128 stands for zero in the data rows.
Every row has a hidden score from 0 to 20. What is each row's score? 10 is about the middle. The score is a weighted sum of the row's numbers plus the product of two more (or one squared), each taken from its middle value.
[ 76  89  78 153 142 116 134  78 169 142  81 129 116 133 131  65 150 120] 15
[ 82  73  63 110 162 168 138 121 106  95 110  94 145 115 126 132 115 131] 10
[ 79  66  95 147 162 139 139 102 103 101 161 122 127  94 166 121 114 117] 8
[ 65  68 139 159 102 107 122  73 101  59 149 144  81 117 162 146 115 129] 8
[135  85 103  97 169 146 163  72 169 124 113 160  89 148 180  89 119 109] 15
[162 120  93 111 143 130 141  91 128 183 103 129 157 112 152  70 122  69] 12
[106 111 135 122 126 109  60  81 105 119 128  90 151 101  96 133  98  94] 6
[136 107 116 135 172 128  99 107 115 135 114 106 140 107  81 116  84  58] 6
[118 115 117  94 179 170 134 118 150 111 170 124 100  87  93 105  69  71] 10
[142 116 124 103 144 140 100  96 155 102 156 133  63  98  73 108  73  60] 10
[106 114 127  93 128 141  90  98 156 135 138  91  82 111 118  86  89  45] 11
[119 111 141 121 171 146 124 117 158 125 165 110 100  70  81 106  85  81] 6
[109 166 145 111  94 166 112 102 162 133 123  78 117  99  57 144  86  74] 12
[185 158 122 110 132 105 134  66 152 185 101 118 110  96 114  91  92  87] 12
[167 158 145 122 109 151 145  92 188 168 102 136 128  80 111 113  82  95] 14
[155 140 126 110 184 163 147 141 165 136 142 118  99  98  61 124  47  75] 11
[ 73 107  79 141 110  89 116  86 139 100 149 117  68 101  96  87  66  33] 5
[122 115 117  87 165 129  81  97 141  85 141  92 135  94  66 112  48  59] 8
[156 146 111 116 146 165 147 127 182 127 105 114 101  86  52 110  56  28] 12
[133 131 124 114 126 175 155 138 192 141 132  89 120  99  70 119  89  85] 14
[138 146 126 125 107 135 116  80 133 159 111  71 141 122  78 115 111  97] 9
[140 133 138 131  99 131 143  84 140 182 118  97 120  96 141  78 101  75] 12
[139 128 159 141 222 196 152 149 150 154 182 110  62  66 134 161  50  77] 7
[124 141 119 150 168 127 135 108 128 153 121 108 104  97  68 120  81  61] 7
[ 72 116 112 144 156 115  72  86 116 114 104  78  58 167 114 128  51  83] 6
[ 85 105 134  77 212 185 174 143 129 170 136  78  56  49 130 130  11  53] 6
[116 151 121 102 180 186 179 159 120 186 134 114  58  39 109 123  11  44] 10
[ 92 106  77 108 123 103 152  87 181 178  91  75  68 119 110  46  50  43] 14
[146 115 114 113 160 140 137 100 108 152  85  95  34 125 147 107  46  39] 5
[136 140 113  92 199 181 197 140 120 190 118 140  38   8 184 112  11  54] 11
[102 127 131 104 157 195 207 203 102 223 175 167  55  26 170  67  19  47] 14
[ 73  90  72 159 100 125 120  93  67 143 107 154  98 100  75  81  14  38] 8
[ 82 123 145  90  89 115 179 205  44 188 125 231  63  42  95  86   3  62] 5
[ 71 110 110 121 179 235 164 215  54 129 162 191  75  46  10 147   0  35] 9
[ 45  89 109 122  77 113 182 244  39 156 185 205 111  58  50  39   2  18] 3
[ 47  47  74 153  88 132 120 149   0 127 131 164 138  71  21 108   0  61] 7
[ 22 133 135 100 126 159 208 231  34 223 160 239  38  53  47  44   0  60] 10
[ 89 110 131  91 134 180 199 154  50 193 154 185  56  30  46  45   4   0] 5
[123 147  98 128 190 187 230 143  92 217 134 193  85  79  99  38  80  63] 9
[ 76 121 138 138 213 219 216 172  73 224 176 149  84  58 110  99  71  71] 5
[139 100 100 133 185 185 160 148  83 157 139 130  93 125 117 135  87  83] 6
[ 81  74  80 164 133 135 137 152  85 139 123 119  87 158 123 133  97 107] 10
[ 97 105  85 149 144 139 115 223  74 135 122 131  68 129 134 201  66 109] 9
[164 119  77 151 101 143 217 195 130 162 100 220  62  71 125  83  58  80] 14
[ 46  79  65 131 118 124 156 206  80 139 133 101  84 121  97 114  44  85] 8
[ 96 140 100  95 149 176 205 201 107 141 134 161 112  89  98  74  72  84] 11
[ 97 136 134  72 164 173 210 143 166 161 115 134 114  92  94  37 107  70] 11
[ 92 125 147 108 183 170 168 147 148 165 123 117 139 120  78  97 121 117] 6
[ 64  76  98 132 160 152 173 150 157 148 103 103 135  98 104  78 128  95] 11
[ 81 128 134 127 214 194 173 182  88 127 142 144 121 136  73 146 116 108] 1
[109 114 143  97 180 184 177 149 114 183 130 131 143 109 119 100 108  89] 8
[132 159 143 129 128 123 174 218  87 191 151 224  84  83 130 129  94  54] 7
[ 81 112 122 177  94 111 135  96  74 124 142 166  98  85 151 112  78  85] 4
[130 174 145 109 110 115 184 239  48 171 154 233  38  37 155 144  54  62] 2
[132 129 104 132 133 165 198 170  88 167 114 178  91  66  98  93  44  87] 11
[ 42 130  88 115 126 135 171 255  88 153 162 154  97  82  72  95  50  79] 5
[ 41  32  59 147  85 137 185 182  81 102 170 169  61  47  66  75  40  48] 10
[  9 129 103  85 106 152 175 255  51 100 194 230  79  65  32  92  23  68] 4
[107 104  89 121  58 119 212 210 109 120 146 255  15  36  21  80  53  36] 13
[105 137 139  92  68 100 178 218  79 147 141 255  91  56  74  56  89  57] 6
[113 121 121 158  96 113 141 129  67 143  98 222 133  82  81  98 100 106] 8
[111 162 151 108 136 154 148 236  71 152 168 216  93  73 139 144  71  62] 3
[128 131 120 180 163 129 105 164  51  74 139 146 140 115 109 189  97 124] 9
[168 165 144 125 141 114 120 147 118 101 149 134  82  97 178 192 119  87] 11
[152 129 133 151 163 156 148 130 166 120 111  92 120  72 181 139 117 109] 9
[143 135 103 125 134 112 187 206 162 152 127 125 104 110 104 105 117  73] 11
[116  97  69 132 125 117 150 167 140  94 122 106 159 133  85  99 120 126] 10
[ 68 107 117 120 151 139 126 223 101  82 180 122 167 127  64 132  94 117] 8
[ 99 136 122  97 135 126 145 209 120  98 154 174 149 104  79 105 104  99] 9
[112 102 120 129 117  98 124 188 110  88 161 179 159 111  95 122 112 139] 10
[168 135 114 154 159 122 114 154 135  87 109 157 171 143  99 160 107 144] 15
[153 127 129 158 123 102 131 126 141 131  93 126 123 131 181 148 138 137] 9
[209 163 147 128 113 104 146  50 164 126  91 120  79 168 170 141 184 133] 12
[220 170 135 135 137 138 170 107 186 165  96 103 134 107 175 131 151 121] 13
[162 170 161 155 166 168  91 159 128 127 117  62 177 144 128 218 121 177] 9
[193 176 146 109 153 138 191  96 233 164  97 146  62  55 255 122 113  68] 11
[ 78 140 163 149 113 162 100 122 108  95 107  58 137  54 139 193  58  88] 6
[179 148 155 121 128 134  97 103 105  95  81 138  57  59 193 165  20  98] 5
[174 139 134 120  42 173 225 167 158 164 100 110  83  30  50 152  19  19] 17
[136 111 173 155 173 163 171 128 173 123 146 125  79  23 105 124  41  56] 6
[ 90 179 152 124  37 150  83 108 149 112 109  38 143 106  59 170  60  78] 8
[127 136 150 161 146 161 145 162 171 116 120  89  80  67 120 167  32  90] 9
[130 175 154 160 145 207 178 162 188 149 128 118  66  89  71 182  71  64] 14
[141 137 191 156  55 154  87 131 118 133 130  87 143 126 108 179 130 129] 11
[132 161 190 162  51 135  64 123 133 100 113  76 147 144 124 187 147 164] 9
[164 168 148 179 135 138 125 112 179 167 116  96 118 106 201 125 153 109] 9
[167 154 121  98 151 119 131  94 165 165 119 126  97 118  79 124  83  88] 16
[111 140 105 115 137 116 115  96 152 146 130 106 141  95 102 107 108  90] 10
[175 153 125 101 161 123 108 129 147 140 125 106 166 129  74 121 107  92] 14
[130 145 138 124 130 126 111 104 155 149 123  82 116 122  71 113  89  85] 8
[170 158 139 120 153 123  94  97 162 142 107  56 162 124 109 140 126 114] 9
[125 191 161 181 109 135  67 168  88 122 107  37  96 204 175 206 168 172] 5
[161 179 197 158  20 157 136 168  98 135 131  87 164 135 188 176 162 168] 13
[183 167 146 155 106 130 109 180  90 150 123  90 114 171 210 178 172 166] 8
[147 166 154 152  44 156  94 172  55 111 105  96 124 230 190 181 175 185] 14
[140 134 174 168 191 148  82 167 107 118 124 104 148 190 146 210 119 196] 7
[104 135 126 100 109 173 171 123 143  97 155 146 144 132 159  94 165 129] 16
[ 85  90  98 122 146 155  70 145  74  55 151 104 176 161 105 205 142 144] 13
[ 87  83 133 140  58 121 133  97 101  57 108 147 133 137 169 157 162 138] 12
[142 129 115 101 191 166 113 144 122  75 152 120 100 222 189 166 132 158] 11
[126 118 154 130 100 150 132 109 108  96 100 174 118 216 214 152 163 173] 17
[169 132 169 180 101 103  67 134  44  92  65 143  94 255 195 241 172 195] 8
[135 133 162 153  84 157 112 153  22 106  91 144 107 204 227 211 171 200] 12
[170 135 136  88 105 152 187 135  66 160  98 156  85 175 255 114 167 133] 15
[183 158 133 119  79 124 149 123  69 124 100 152 122 222 210 137 183 158] 13
[145 147 167 110  90 127 112 111  69 113  99 117 124 204 185 174 173 179] 10
[163 180 146 129 127 171 151 159 109 112 102 116 109 181 200 163 167 162] 12
[147 139 134  90 167 181 125 139  97 114 154  89 129 170 163 172 136 159] 9
[126 135 122  88 122 118 127  96 134 126 119  90 149 177 160 117 175 151] 11
[135 135 129 117 146 145 136 110 150 131 104 100 121 178 184 135 147 150] 13
[140 119 136 128 165 112 102  97 155 116  97  47 120 196 143 162 149 140] 5
[113  93 105 109 125 110 151  83 181 172  92  71 116 172 181  68 158 107] 16
[153 110  95 141 154 124 166 141 164 171  95 101  92 158 172 105 152  94] 11
[129  86  73 124  63  62 192 109 212 165  85 137  93 140 179  15 148  92] 18
[139 106  92 145 125 107 113 133 136  83 101 128 137 118 127 123 101 112] 9
[136 123 161 131 131 109 164 152 167 146 121 138 141 114 103  76 145  96] 7
[144 144 143  93 117 110 171  95 176 183 132 141 128 106 123  47 143 117] 13
[160 132 153 137 139 122  97 102 116 137 128  96 169 135 107 112 164 147] 4
[135 141 139 134 147 133 136 106 132 159 130  83 191 127 113  90 153 163] 6
[122 145 131 120 161 159 136 121 137 147 137 104 199 156 129 104 145 175] 11
[150 133 142 115 146 137 184  96 170 150 132 130 156 148 137  79 168 142] 11
[132 119 121 120 148 121 151 159 130 154 132 136 148 120 121 131 130 128] 13
[159 151 115 111 168 132 143 213 129 129 118 178 149 121 114 133 107 105] 14
[136 129  99 122  91  68 135 155 168 122 103 138 157 148 142  84 144 130] 7
[125 127 136 137 131  97 101 124 135 130  99  87 155 167 123 162 153 163] 9
[170 136 101 150 141 113 169 128 190 120  90 104 139 131 147 104 162 115] 11
[155 136 122 111 167 143 102 107 142  92 102  51 120 185 127 171 168 160] 3
[124 137 125  81 158 124 112 110 132  99 101  82 161 173 143 142 171 156] 8
[153 144 136 130 174 148 134 126 152 100  98 127 157 145 141 151 157 163] 10
[130 118 150 107 168 146 169 106 179 126  70 140 173 135 145  96 178 140] 11
[ 83  69 110 131 184 156 105 145 116  92 120 121 159 169  96 173 140 152] 9
[ 84  64  82 110 170 138 133 134 120 115 129 134 156 118  82 150 158 136] 14
[ 94  93 104 129 146 139 112 115 112 114  89 115 132 135 143 153 143 127] 10
[103 129 151 127 178 163 100 141 111 118 116  92 121 163 126 208 132 149] 8
[156 124 154 138 194 170  99 122 110 128 132  86 143 139 123 188 108 142] 5
[184 125 159 125 156 134 173 104 172 156 111 111 104 128 142 110 152  98] 4
[135 130 135 112 133 128 111 102 135  90 105  85 170 160 121 135 159 166] 7
[158 155 117 121 188 164 155 107 185 137  98 133 152 143 124 112 141 156] 13
[138 142 133 123 148 142 180  94 176 171 120 120 163 139 144  63 168 148] 13
[164 125 136  88 117 128 145  66 177 183 107 107 176 140 155  63 159 134] 15
[154 144 143 108 146 125 140  90 168 122 110  99 159 161 135 101 171 148] 8
[138 123 153 102 153 144 118 149 164 103 170 127 187 148 115 119 121 173] 12
[ 80 136 118 144 143 100  82  92 125 114  90  66 158 163 118 147 155 134] 6
[141 142 148 124 172 134 112 120 154  97 102  73 129 182 127 166 160 156] 5
[191 139 125 131 120 148 160 113 153  94  65 149 150 127 136 100 152 116] 11
[158 127 129 124 125 165 155 161 126 138 105 124 114 190 163 123 175 156] 13
[194 155 123 165  67 159 160 165 102 147  92 117 151 175 167 119 179 142] 14
[210 148 145 158 101 135 184 137 175 161 112 147 118 132 214 114 155 133] 15
[162 163 134 149 136 143 111 128 139 114 121  84 170 153 163 162 159 158] 10
[ 63 119 138 153 134 105 123 118 105 154 122 125 142 136 123 135 141 129] 7
[172 133 105  88  85  87 200  88 209 185  75 108 148 107 182  55 166 129] 17
[143 131 112 113 126 109 137 124 149  97 107 141 169 130 107 103 144 129] 12
[106 127 111  97 111 134 195 188 147 129 134 188 122 100 113  54 134  87] 13
[ 65 123 112  97 111 101 151 255  84  88 185 231 112  96  48 121  87 109] 9
[148  95  74 151  72  92 176 186 129  87 129 247 106  52 130  86 140  86] 8
[ 94 151 108 113 101  95 157 234 114  80 155 225  94 107  98 112 122 127] 4
[149 126 101  99  80  91 216 145 188 157 109 207 132  84 113  30 134 113] 15
[149 159 161 121 117 108 119 145 102 127 124 133 180 146 100 151 128 194] 11
[156 129 160 157 122  96 113  94 177 135  82  89 146 184 146 108 169 157] 9
[158 166 158 112 130 160 136 143 134 163 119  82 132 160 160 188 143 182] 13
[124  98 125 120 176 149 138 117 180 159 106  64 155 164 172 120 155 175] 12
[115 139 117 106 128 125 149 196 162 128 120 113 131 140 145 148 142 176] 12
[128 121  87 100 146 144 164 147 200 154 119 103 175 156 135 106 128 166] 17
[125 131  95 132  91  62 178 226 157 106 152 176  91 160 114  71 141 130] 8
[ 86  74  55 153  72  73 144 139  86 109 154 133  97  47 120 130 137 115] 9
[ 43 107 105 105 100  76 193 255 140  80 198 199  73  78  97  77 121 116] 4
[ 92  69  61 159 123 134 155 234 112  85 171 210  87 106  59 127  96  94] 14
[122 124  87  89  37  80 186 161 191 151  68 243 137  98 134  19 140  67] 4
[127 142 145 121  88  66 128 168 154 121  88 174 134 113 117 113 113 109] 4
[198 164 121 154 113  82 142 162 151 121  72 209 109 152 100 110 122  99] 12
[139 148 136 131 115 110  96 167  82 103 131 164 127 130 100 157 113 112] 10
[187 189 147 125 137  91 141 181  93 131 104 211 108 125 115 114 122  92] 10
[109 118 144 134 157  95  88 170  72  92 152 127 169 127  70 157 119 155] 9
[127 136 160 129 122  96 123 155  90  92 173 177 133 107  85 133 134 152] 10
[169 156 142 116 125  81 181 158 135 122 142 230 109  81  76 104 129 126] 18
[ 86  75  97 127 124 118 168 195 139 110 181 191 105  88 100  94 121 123] 12
[ 97 115 100 111 134  82 116 210 106  52 183 176 133  95 107 152 121 171] 12
[124 120 108 128 110  79 113 121 122 104 137 142 162 110 122 128 140 169] 10
[111 103 109 155 181 139 137 191 143 121 148 143 170 145 112 125 106 157] 10
[134 131 104 115 130 111 158 190 161 105 147 164 151 135 104  94 136 133] 12
[127 127 123 104 142 103  81 113 117  73 131  81 150 148 114 151 145 174] 8
[136 121 177 152 162 155 144 131 141 136 145 120 158 105 121 122 111 155] 7
[121 120 159 160 183 161 151 153 167 122 201 147 133  70  65 168  81 165] 14
[125 108 137 140 141 112 137 139 141  84 166 154 120  92 101 157 109 168] 13
[102 114  98 150  84  54 149 106 142  86 131 188 130  85 162  92 169 123] 2
[137 122 142 109 135 106 139 190 150 105 152 207 178 130  90 100 104 161] 12
[151 121 115 117 124  85 170 181 174 116 148 197 152 128 115  76 128 151] 13
[127 125 136 144  83  67  69 159 119 106 112 138 187 146 148 171 138 181] 2
[209 167 161 106  87  76 133 114 150 145  90 193 173 117 133 116 148 164] 14
[152 144 193 136 128 104 138 176 140 142 129 172 125 123 149 121 124 179] 8
[200 148 157 140 108 123 124  90 157 148 111 112 160 130 110 109 158 159] 10
[162 149 152 108  67  98 148  67 169 157  94 107 148 133 179  58 207 150] 16
[153 148 144 167 144 146 118  96 101 133 139 112 178 155 140 129 158 161] 7
[158 136 136 168 170 136 161 134 156 143 132 126 179 138 107 121 150 168] 9
[164 154 130 149 106 140 116  82 115 127 100 143 173 186 128 131 163 149] 13
[172 153 146 115 127 136 104  83 144 121 135 112 215 164 165 132 157 166] 13
[185 146 136 122 150 155 135 144 168 118 134 138 189 173 151 126 145 167] 15
[112  98 151 136 141 147 114 108 152 109 138  84 146 213 173 151 161 198] 13
[131 115 146 138 114 134  76  89  99  76 130  52 150 203 211 185 170 201] 9
[186 161 129 114 116 116 109 121 125 122  94  98 162 212 189 157 193 171] 12
[157 139 135  99 143 113 134 113 141 134 109  93 176 192 147 121 180 167] 9
[165 173 142 106  88 119 130 141  93 115 122  93 154 194 181 139 192 165] 9
[195 143 127 132  87 143 158 141 113 145  99 123 160 189 189 105 181 155] 14
[173 139 132 156 158 131  89 151  99  99 114 120 202 197 120 175 143 170] 12
[111 106 159 128 144 101  77 114 134  90 104  95 215 153 115 173 138 188] 9
[120 104 147  80 150 136 147  99 157 158 126 128 178 131 125  92 167 138] 11
[116 105 122  88 161 153 164 139 146 157 131 152 138 137 112  85 139 122] 12
[ 64  81  85 140 129 125 103  82 102 134 111 108 140 115 121 150 146 142] 11
[114  90  96 112 118 107 119  94 136 170 125 105 135 142 131 108 161 125] 13
[111 106 115 107 151 132 108  95 124 151 137  82 142 137 138 119 140 117] 9
[159 124 121  95 125 100 104 152 138 165 135 113 161 158 117 106 130 112] 13
[101  98 154 136 130  98  20  92  60 134 140  71 147 128 110 187 133 146] 6
[162 134 155 118 133 138 140 122 128 159 142 115 147 123 114 105 132 155] 8
[156 130 132  87  98 130 157  84 155 186 138 143  74  88 162  83 167 126] 16
[ 92 118 148 144 110  98  58  82  68 101 171 122 105  58 167 180 144 168] 3
[130  99 124 119 130 115 122 100 114 130 169 153  44  46 160 128 152 123] 10
[114 129 119 111 169 158 154 142 134 122 177 198  55 110 108 139 122 124] 15
[ 91 111 115  95 144 141  95 105  94 142 174 145  59 123 174 146 137 161] 11
[131 146 133 109 101  94  82 117 102 152 153 147 171 119 152 138 129 186] 6
[128 126 179 146 155 118  86  86 107 131 153 119 182 158 115 149 133 168] 8
[164 163 156 132 146 114 113  94 140  92 106 118 145 200 149 140 158 144] 8
[114 117 168 148  60  67  63  77 104  89  95  66 181 182 181 156 195 176] 6
[168 165 141 118 152 147 103 135 152  91 116 112 169 170 188 154 146 192] 11
[197 153 132 106 176 146 145 113 149 105 139 173 181 142 110 128 125 128] 19
[ 72 175 192 182 149 142  77 163 162 113 119  39 177 169 131 172 143 157] 6
[211 204 209 191  67 103 103 127 164 157 105 119 155 130 195 129 166 169] 5
[173 164 187 169  41 144  96 144 144 137 101  99 185 145 190 149 185 153] 13
[151 129 133 166  90 106 147 128 172 144  94 122 182 135 143  76 184 145] 12
